One turning vector, and how many steps it has turned:
The counts run from 0 to 573.
[ 19.5 -11.0  -4.1   1.9  -8.4  -5.8   3.7 -15.5   2.7 -16.0   8.1 -20.7
   9.3 -26.0  -7.9   9.4 -23.3  12.4  -3.8  14.7  13.4  -9.8 -10.2  31.3
  11.2  30.3 -12.9  -3.1  16.4  -0.2  45.7 -15.3   6.3 -32.8   7.2]  319
[  5.2  31.4  -1.9 -12.8 -22.2 -10.3   6.3 -20.1 -20.7  -4.5 -17.4  -5.3
  15.6  -8.9 -13.5  14.0  15.3  -0.1 -11.4  42.4   1.5  -6.8 -32.9  -5.0
 -22.9   8.1 -17.6   3.0  25.3 -16.2   7.4 -26.5   4.2  -6.5   7.2]  246
[-10.6  28.8  29.6  -6.3  14.3  -9.3   5.8  19.3 -16.0   8.4   4.7  -3.5
 -16.4   0.9   2.3   3.0 -21.0  -8.5  -0.2   7.7  25.6 -13.3  39.9  12.8
  -6.3  -1.8  -7.7 -21.6  29.1  24.0  -2.0   2.5 -20.7 -19.6 -11.9]  10
[  1.3  -5.3   6.8   8.5 -19.2  20.6  30.9 -13.5  12.9  -8.8  -1.7   1.6
  -1.6 -11.7   3.7 -38.0  13.0  22.8  14.6  -2.9  -6.5  22.1 -22.8 -23.8
  28.7  -6.8   6.0 -12.7  -7.6 -23.8 -17.7 -22.5   1.5  35.4   8.6]  332
[ -2.5  21.8   4.2  -1.5   3.8 -37.9  35.0  15.7 -22.5   7.6   0.5  -1.1
 -18.1  -1.7   1.8 -11.0  -8.7  11.3  28.2   6.8   3.0  12.5  22.2  -3.4
 -22.2 -12.7 -21.3 -15.9  23.6   8.6 -22.2   4.6  -6.7   1.3 -10.6]  431
[-14.4  13.7  -5.9 -14.6  18.5 -12.1  -9.9 -30.8  15.1   2.6  14.3 -21.5
  47.2   6.8 -18.4  -2.3 -22.8 -18.9  -3.1 -23.5   2.8   7.9  22.2 -18.6
   5.8  36.5   2.8   8.7 -18.5  15.5  15.5  -5.6 -23.3  -8.1 -11.6]  105
[ -6.2  17.7  48.9  -1.1  20.7 -22.6   2.6  13.6 -10.9 -33.1 -17.4  -2.3
 -11.1   8.2  -5.3  22.7  -9.4  -2.6  -8.8   5.0   9.4   9.1   3.1  15.8
 -17.9 -15.5 -10.7   9.2  17.9 -21.0  -7.6   6.7 -14.2  23.7 -17.6]  367
[ -9.0 -16.0  12.4   1.4  13.4 -31.7  33.3  39.9 -10.4  -3.6  22.6 -12.7
  -5.6  19.3 -13.8 -12.7 -12.2   9.6  11.4  -8.2   4.9  14.0  -3.6 -20.6
   5.2   1.8 -35.3   4.4  -2.8  -1.1  13.4   3.7  16.2  29.7 -11.6]  227
[ -1.0   9.0 -25.8  -4.0   9.0 -23.7   9.2  -6.4  -5.9  34.8  -9.4   3.4
   9.8   8.8 -21.8  -3.1 -14.5  -6.7  17.1  -8.3 -28.3  12.5   1.2 -17.3
 -35.1   1.2   1.4 -15.9 -19.5  20.2 -33.4  21.3  27.1   1.4   5.4]  348
[-32.5 -12.0  10.4 -10.5 -11.1  -7.8  11.8  -0.8 -13.0  38.2   3.1   8.6
 -21.7  -1.5  14.8  -2.1  20.4   5.5 -18.9 -14.4 -21.8  -6.5  -9.5 -17.6
 -11.2  -4.5  -3.0  11.7  -3.2   0.3  -2.6   2.1  48.9  13.9  32.5]  517
[-26.1  11.4   7.7   1.9 -14.2   3.1  -1.7  -6.4   0.7 -15.0  -9.5   5.5
  16.5  -3.5  11.1  53.4  -4.4 -28.5 -28.5  -3.3 -16.0 -15.5 -15.7   7.0
 -11.0  12.8  -5.8  25.3  10.8 -27.0  11.9   0.1  15.6   1.5   2.1]  28
[ 26.0  14.1  -0.7   3.6 -11.9  -7.5  42.4 -13.6   5.5 -21.9  -0.4 -21.8
   4.9  -8.1 -15.0 -19.0 -11.1  28.1  17.2   2.0  11.3  22.1 -20.6   1.0
  17.8   9.0 -16.7  -4.4   3.8 -10.1  21.7 -24.4   9.4  19.7   6.2]  325
[-17.2   5.2 -15.2   0.1   1.4  -5.5  23.0 -31.3  13.0 -15.1  -8.3 -23.5
   8.1 -18.8 -20.0  -3.9  -5.2 -14.3  -4.0 -17.7 -25.3   1.8   3.0  12.7
 -14.6  21.9  12.2  33.4   8.2 -28.6   9.3 -28.5  15.0  13.3   7.2]  32
[ 24.2   9.5 -11.1  -2.3   6.4  -0.2 -15.7  18.3  17.6 -12.2   7.3 -20.9
  20.6  -8.4  -9.2   8.6 -25.8   4.4 -20.8  47.8 -19.8 -15.8  12.8   6.9
   2.8  39.7   4.0  -2.9   6.4   8.8  -8.0  12.5 -25.3 -22.8  -3.0]  489
[ 22.7  26.9   0.4 -15.6 -11.6  14.3  22.3 -24.2 -23.9  -3.3 -23.2  -5.6
 -12.7 -14.3   4.8  15.2  17.6  11.1  31.6   8.7  32.8  -2.4 -13.3  11.9
 -11.4  -7.6 -12.5 -26.9  24.7   6.4 -12.1 -25.9   9.3  -9.4  -1.7]  254
[-19.3  18.5 -11.3  -5.0   2.2   0.9  10.3 -38.6   9.4  35.8 -13.9  10.3
   8.4  -2.6  -0.8   8.6 -19.2 -19.0 -28.4 -28.3  -7.7  -9.5  -0.5   8.7
  -3.6  23.1 -19.8  30.9 -15.9   9.8  17.3  11.1  16.2   1.3   7.1]  103
[ 32.9  19.1 -15.2  -3.3 -13.4  19.4   0.7  -4.7  19.6 -20.6   6.2 -17.1
   4.7  -8.1   5.2 -18.2   6.5  20.0   7.6  20.1 -31.1  -0.6 -11.4  -8.5
 -11.3  27.0  -8.2   8.6   8.6 -24.6 -34.9  -0.1  14.8  10.4  16.9]  415
[-15.6   6.0  36.4  13.2   9.2  -2.3  16.6   6.7 -12.3  24.3  -3.9  13.6
 -23.9   4.6   6.0  -1.7 -23.5  -4.6  -6.2 -37.6  20.7 -11.1  15.7  15.1
  12.1 -27.4 -12.7  -6.4 -15.7  20.4  21.0  21.1  22.0  -5.8   9.3]  13
[-13.6  14.7 -33.7   1.6   1.5  15.5  -2.3  -4.2 -18.5  18.1 -19.8  -1.0
   3.3   2.4  -5.6  21.4   8.3 -40.8 -17.7  -2.2  11.4 -40.6  -7.7   8.6
 -13.1 -15.2  -4.3  16.8  11.0  22.9  20.5 -15.2  12.9 -21.2  -7.3]  386
[  0.5 -14.6  16.2  -7.6  24.8   4.9 -31.1  -5.7  -1.0  -0.3  -8.4  11.9
  -7.5 -15.7  27.8  34.8 -28.4   8.2   1.9   1.5 -18.4 -15.1  10.3   6.1
 -16.5  29.9   1.3 -13.9   4.0   8.7 -37.7  16.2 -17.3  -3.8 -10.2]  270
[ 22.4  27.1   6.4  11.4  12.1  -6.0  13.9  19.1  -6.9 -17.1   2.1   3.7
  -6.1   3.0  -1.6 -14.9 -41.9  15.1  -2.0  17.3  10.1  -6.3  14.5  12.2
  -9.8  -0.7 -46.8  13.9  16.2  12.2   8.8  23.0 -15.1   5.4 -16.3]  570
[  0.4   3.4 -29.3  -8.8 -10.0   3.9  -8.7 -12.8  -4.0  33.8   9.5  10.2
  19.6  13.2  10.1 -16.1   2.5  -7.9   7.6  -7.6 -28.3   5.8  -4.8 -29.9
 -19.7  -4.6  -4.6 -13.0 -30.6  18.5 -26.3  28.1  21.0  -7.7  11.0]  347
[  1.4  15.8 -18.5   4.8 -24.6  14.1  -5.6 -40.3   0.0  18.5   3.3  -3.8
  18.4 -20.3  -3.3   1.3  34.3  -6.8  -6.4  12.9  17.2   2.5 -20.0   9.2
  24.2  -5.1  18.6  -7.9  17.7  -5.3  14.0 -14.3   4.2 -36.1  14.1]  248
[-13.3  -1.2  22.9 -22.1   0.0   1.2 -23.9 -20.1   5.6  24.6  -7.8  -2.6
   4.0  -6.8   3.4  23.3  -6.8  -4.1 -47.6  -2.5   1.9 -22.1   8.9   7.2
   0.6  32.5  24.0   4.8  -5.6  16.1  25.1  -2.5   0.4 -17.5  11.6]  101
[ 14.9  -3.3  -2.5  13.0   1.7  24.1  36.0   3.0   7.7 -47.8  -8.4  -8.4
  -4.8  -0.2  15.4  -6.6  -5.6  -0.1  35.0 -32.4  -3.5   2.3   4.4   5.7
  -4.6 -11.6   3.1   2.0   3.5 -16.0 -18.7 -19.1   5.3  30.0 -11.5]  122
[-10.6 -13.4  12.2  19.9  22.4 -31.8  24.0   8.0  13.0   9.4  10.2  -1.4
  -5.0 -12.9 -22.0 -21.6 -10.8  13.1  11.1  -4.5   9.7  38.7 -10.6  24.6
  29.8 -17.2 -10.6   1.2   8.4 -21.9   7.9   9.6   5.7  -5.1   8.8]  153
[ 16.7  28.9 -11.0   8.7   4.7  -4.0   7.2  19.0  22.2 -20.2  15.3 -28.5
  14.1 -10.1 -21.3  -7.7 -12.8  -4.3  19.9  22.6  -0.6  13.9  19.3  26.3
  10.6   6.0   0.6  -7.9  21.6 -12.0  -2.6   5.2 -13.7 -31.2  -5.0]  496
[ 36.8  27.2  14.2   2.6 -21.3  10.3  -0.1  11.2   9.8 -31.5  25.5 -25.5
  15.7   5.1  -6.8 -15.9  -4.9  15.7  11.5  30.7   3.7   6.2  21.0  14.3
  12.8   4.1   0.7 -10.6  10.0 -11.2   8.3   1.0  -5.4 -25.3   9.4]  497
[-16.7  -4.0  26.7 -17.5  10.0 -18.0  -5.2  -9.4   7.7  18.0  14.1 -10.2
   6.7  25.3  -0.6  18.0  20.5  -3.9 -10.8 -18.9  -6.7  34.4  -5.6 -20.7
   5.5  11.0  -3.1  17.5 -28.6 -10.9  -3.9  31.0  22.2  24.8   1.7]  445
[ 19.9  34.6  -7.7 -17.3 -20.6   1.7  23.9 -31.9 -25.5  -0.7  -4.0 -14.9
   3.8  -3.0   8.0 -12.0  30.4  15.1  23.3  23.5  23.6   7.5  -6.0 -24.5
  -6.9   3.4 -11.1 -20.0  26.0   3.4  -9.4 -23.3 -16.3   2.2  -5.0]  253
[ -2.4  26.7  20.1   7.5   7.2 -10.3  19.8  -3.5  11.6  14.7 -10.2   6.8
 -19.9  12.7   0.2   4.2   5.5  -7.5  -7.5 -20.7  14.7  35.6   3.2  32.8
  21.0 -28.5  -1.6  14.8  -7.4   0.1   8.6  45.4   7.3  11.6   1.3]  363
[ -0.5  46.5 -10.1   2.5  -5.8  13.9  16.2   3.1  -6.6  41.2 -13.6   8.4
 -18.9  13.9 -10.1 -15.0   8.8 -13.5 -13.1  -4.5  11.7 -11.0  16.2   8.5
  -0.5 -29.7  -8.3  -4.9  -5.0  22.1   0.0  28.3  17.9 -14.0  12.6]  5
[  3.5 -20.5 -47.6  11.9   2.2  -3.3   3.7  22.0  -2.0  22.6   8.7   8.2
   7.8   7.5   8.2 -29.8   2.8  -7.9 -14.5   3.3 -41.8  -9.7  -5.4 -22.7
 -16.6  -6.4   1.2  12.2 -22.6  15.8  -2.4  22.3  13.2   5.6   9.4]  136
[ 10.9  15.8   1.7 -15.4  23.4 -24.0  -2.4 -12.9  13.8  17.9  15.1 -11.3
  -0.4  -5.5   2.1 -22.3 -12.8  11.3  17.0  -8.5  -0.1  37.5  43.2  22.1
   5.1   5.1  -1.7   0.0  10.1  16.8  -2.4  36.3 -28.5 -18.6  -4.9]  357
[  1.8 -21.5  56.2 -19.3  -1.7 -21.6 -23.1   0.7 -24.6  -9.7  10.6   3.8
 -13.4   5.2  34.5   5.7  -2.6  29.6 -13.9   0.4  -2.9   7.7   7.5  -7.6
 -14.1   1.9 -13.7   4.0  -4.2  -1.0   3.8  22.0   3.8   8.5   8.0]  441
[ -4.9 -14.4  -3.4 -16.7  22.6  10.7 -23.2  -8.5  -6.0 -12.2  -7.8 -20.1
  -4.2  -9.7 -20.0 -10.7   1.1 -13.8  -5.2  -7.0   0.9 -33.4  18.1  17.2
 -29.4  19.0  14.5  13.7  16.7  -2.4  10.4 -51.3   8.2 -12.6 -11.9]  383
[ 15.1  22.9   2.0   5.1  -2.4  13.2  28.7 -16.8   9.7 -43.3 -22.3 -14.1
   1.3 -19.8  13.4  14.7 -22.7  -0.3  15.9 -15.8  15.6   5.0  14.2  33.0
   9.2   6.3   7.0   4.4  20.0  -8.4  10.8 -21.8 -25.8   6.1 -15.9]  115
[ 29.3   8.7   2.8 -14.4  -4.7  22.1 -11.7   5.7  15.6 -44.1 -10.5 -16.3
   6.9  11.2   2.9 -20.3   0.7   7.5  -6.9   1.1 -30.2  -6.6  16.8  -0.2
 -30.1  21.1  23.3  19.1 -11.3 -15.1 -19.6 -11.0  14.0  23.1   6.3]  204
[ 33.3 -12.1  19.4  -7.5 -11.6   3.5  33.0  16.2  -6.5 -26.4  -2.6  -7.0
   0.7   6.2  12.1  17.6 -13.3  21.9  -6.6  11.8  27.8 -10.1  -9.4 -15.0
  12.4  18.7 -18.3 -17.3 -10.3  24.8  23.1 -10.6  -9.5  24.7 -12.0]  400
